128 stands for zero in the data rows.
Here are some points:
142 & 114 & 101 & 93 & 146 & 108 & 136 & 144 & 134 & 140 & 92 & 93 & 148 & 150 & 177 & 129 \\
97 & 148 & 147 & 130 & 126 & 153 & 150 & 121 & 94 & 130 & 164 & 124 & 76 & 106 & 125 & 164 \\
58 & 128 & 133 & 126 & 148 & 138 & 114 & 117 & 142 & 176 & 160 & 142 & 102 & 130 & 133 & 82 \\
109 & 126 & 113 & 71 & 112 & 175 & 150 & 111 & 158 & 159 & 147 & 139 & 130 & 115 & 89 & 174 \\
120 & 103 & 133 & 163 & 162 & 116 & 112 & 114 & 116 & 109 & 102 & 63 & 154 & 164 & 154 & 151 \\
184 & 113 & 107 & 139 & 161 & 151 & 125 & 131 & 123 & 70 & 121 & 131 & 164 & 135 & 77 & 116 \\
137 & 120 & 140 & 146 & 174 & 104 & 135 & 163 & 123 & 87 & 81 & 117 & 138 & 139 & 126 & 123 \\
177 & 134 & 118 & 108 & 121 & 154 & 139 & 136 & 124 & 99 & 138 & 131 & 99 & 93 & 99 & 212 \\
135 & 139 & 118 & 75 & 108 & 125 & 91 & 117 & 184 & 173 & 141 & 155 & 113 & 109 & 133 & 129 \\
127 & 113 & 144 & 133 & 114 & 114 & 134 & 117 & 114 & 169 & 111 & 92 & 188 & 166 & 134 & 55 \\
55 & 139 & 121 & 123 & 138 & 123 & 126 & 139 & 160 & 168 & 141 & 137 & 89 & 117 & 157 & 105 \\
107 & 143 & 143 & 158 & 131 & 110 & 116 & 173 & 165 & 158 & 119 & 65 & 107 & 111 & 91 & 138 \\
140 & 152 & 124 & 103 & 74 & 150 & 150 & 129 & 98 & 87 & 163 & 160 & 127 & 126 & 101 & 162 \\
152 & 123 & 113 & 112 & 142 & 123 & 119 & 142 & 128 & 95 & 98 & 77 & 112 & 158 & 184 & 144 \\
58 & 137 & 129 & 116 & 108 & 149 & 155 & 148 & 138 & 161 & 124 & 121 & 103 & 118 & 177 & 108 \\
161 & 141 & 121 & 125 & 162 & 90 & 121 & 107 & 109 & 104 & 120 & 74 & 140 & 142 & 191 & 104 \\
102 & 161 & 157 & 101 & 79 & 118 & 146 & 150 & 138 & 137 & 107 & 197 & 114 & 112 & 108 & 159 \\
108 & 121 & 145 & 145 & 125 & 115 & 114 & 129 & 156 & 173 & 113 & 53 & 128 & 127 & 184 & 76 \\
12 more points follow, each with its number after it:
178 & 134 & 124 & 107 & 106 & 100 & 136 & 131 & 141 & 200 & 118 & 156 & 149 & 114 & 114 & 42 \\ 0
124 & 131 & 112 & 107 & 176 & 147 & 143 & 158 & 137 & 92 & 85 & 108 & 117 & 142 & 158 & 108 \\ 1
151 & 153 & 113 & 82 & 99 & 159 & 146 & 142 & 137 & 118 & 152 & 164 & 108 & 97 & 89 & 154 \\ 2
170 & 136 & 134 & 132 & 162 & 166 & 155 & 143 & 118 & 94 & 106 & 43 & 100 & 139 & 126 & 88 \\ 3
161 & 158 & 111 & 109 & 147 & 161 & 128 & 102 & 108 & 97 & 156 & 167 & 101 & 99 & 108 & 155 \\ 4
161 & 143 & 121 & 100 & 115 & 114 & 112 & 123 & 162 & 179 & 118 & 40 & 148 & 150 & 135 & 82 \\ 5
83 & 127 & 144 & 132 & 123 & 135 & 139 & 110 & 85 & 165 & 168 & 143 & 106 & 122 & 130 & 151 \\ 6
160 & 147 & 123 & 136 & 120 & 158 & 151 & 115 & 108 & 108 & 132 & 127 & 157 & 154 & 90 & 29 \\ 7
96 & 124 & 131 & 121 & 111 & 143 & 153 & 128 & 108 & 140 & 167 & 172 & 134 & 108 & 80 & 159 \\ 8
129 & 131 & 145 & 98 & 112 & 107 & 148 & 147 & 162 & 207 & 137 & 118 & 82 & 102 & 133 & 76 \\ 9
72 & 137 & 131 & 128 & 122 & 154 & 148 & 158 & 141 & 104 & 144 & 159 & 80 & 95 & 127 & 163 \\ 10
88 & 134 & 136 & 135 & 174 & 131 & 118 & 114 & 123 & 112 & 84 & 137 & 142 & 142 & 165 & 144 \\ 11
Which three of these numbered points are nearest to each point below, ignoring the direction in which the first points spread most? Their numbers follow each, nearest first.
177 & 122 & 107 & 125 & 122 & 151 & 137 & 142 & 104 & 24 & 136 & 157 & 127 & 127 & 116 & 177 \\ > 4 2 1
84 & 171 & 157 & 144 & 133 & 91 & 92 & 112 & 118 & 90 & 133 & 180 & 137 & 124 & 112 & 187 \\ > 11 8 10
194 & 119 & 110 & 117 & 109 & 127 & 158 & 138 & 125 & 138 & 115 & 172 & 151 & 127 & 108 & 45 \\ > 0 7 2
116 & 153 & 146 & 137 & 130 & 163 & 124 & 93 & 86 & 143 & 163 & 133 & 84 & 116 & 131 & 136 \\ > 6 4 8
179 & 148 & 117 & 116 & 156 & 148 & 158 & 151 & 127 & 104 & 116 & 79 & 95 & 140 & 121 & 46 \\ > 3 2 7
144 & 123 & 100 & 137 & 183 & 175 & 116 & 128 & 118 & 27 & 126 & 158 & 139 & 138 & 128 & 94 \\ > 4 1 2
91 & 131 & 137 & 132 & 150 & 130 & 129 & 131 & 167 & 196 & 128 & 130 & 95 & 131 & 115 & 31 \\ > 9 0 8
105 & 82 & 84 & 118 & 112 & 133 & 157 & 132 & 123 & 201 & 144 & 172 & 144 & 141 & 127 & 97 \\ > 8 6 0
100 & 77 & 125 & 145 & 171 & 115 & 101 & 101 & 112 & 194 & 153 & 147 & 113 & 133 & 141 & 139 \\ > 6 8 11
65 & 155 & 139 & 130 & 148 & 121 & 132 & 131 & 153 & 141 & 136 & 78 & 68 & 135 & 153 & 129 \\ > 10 6 11
76 & 169 & 135 & 122 & 153 & 87 & 88 & 149 & 152 & 104 & 116 & 142 & 162 & 143 & 107 & 130 \\ > 11 8 10
178 & 149 & 115 & 139 & 122 & 165 & 172 & 128 & 126 & 55 & 112 & 133 & 138 & 131 & 103 & 65 \\ > 7 2 3
132 & 142 & 122 & 169 & 105 & 157 & 149 & 116 & 102 & 104 & 156 & 162 & 110 & 110 & 77 & 163 \\ > 8 4 2
59 & 136 & 132 & 168 & 154 & 117 & 139 & 140 & 128 & 136 & 143 & 99 & 86 & 109 & 133 & 177 \\ > 10 6 8
153 & 151 & 133 & 134 & 134 & 166 & 139 & 141 & 115 & 73 & 133 & 90 & 69 & 100 & 126 & 200 \\ > 3 4 10
119 & 107 & 121 & 126 & 202 & 118 & 121 & 133 & 149 & 195 & 121 & 101 & 122 & 125 & 134 & 43 \\ > 9 8 0
149 & 121 & 148 & 131 & 75 & 63 & 136 & 138 & 129 & 180 & 149 & 104 & 110 & 110 & 163 & 111 \\ > 9 5 6
93 & 161 & 157 & 162 & 149 & 120 & 123 & 134 & 138 & 136 & 104 & 29 & 120 & 135 & 143 & 119 \\ > 10 6 8
133 & 157 & 125 & 96 & 101 & 113 & 150 & 122 & 145 & 193 & 149 & 184 & 102 & 102 & 112 & 70 \\ > 0 9 2
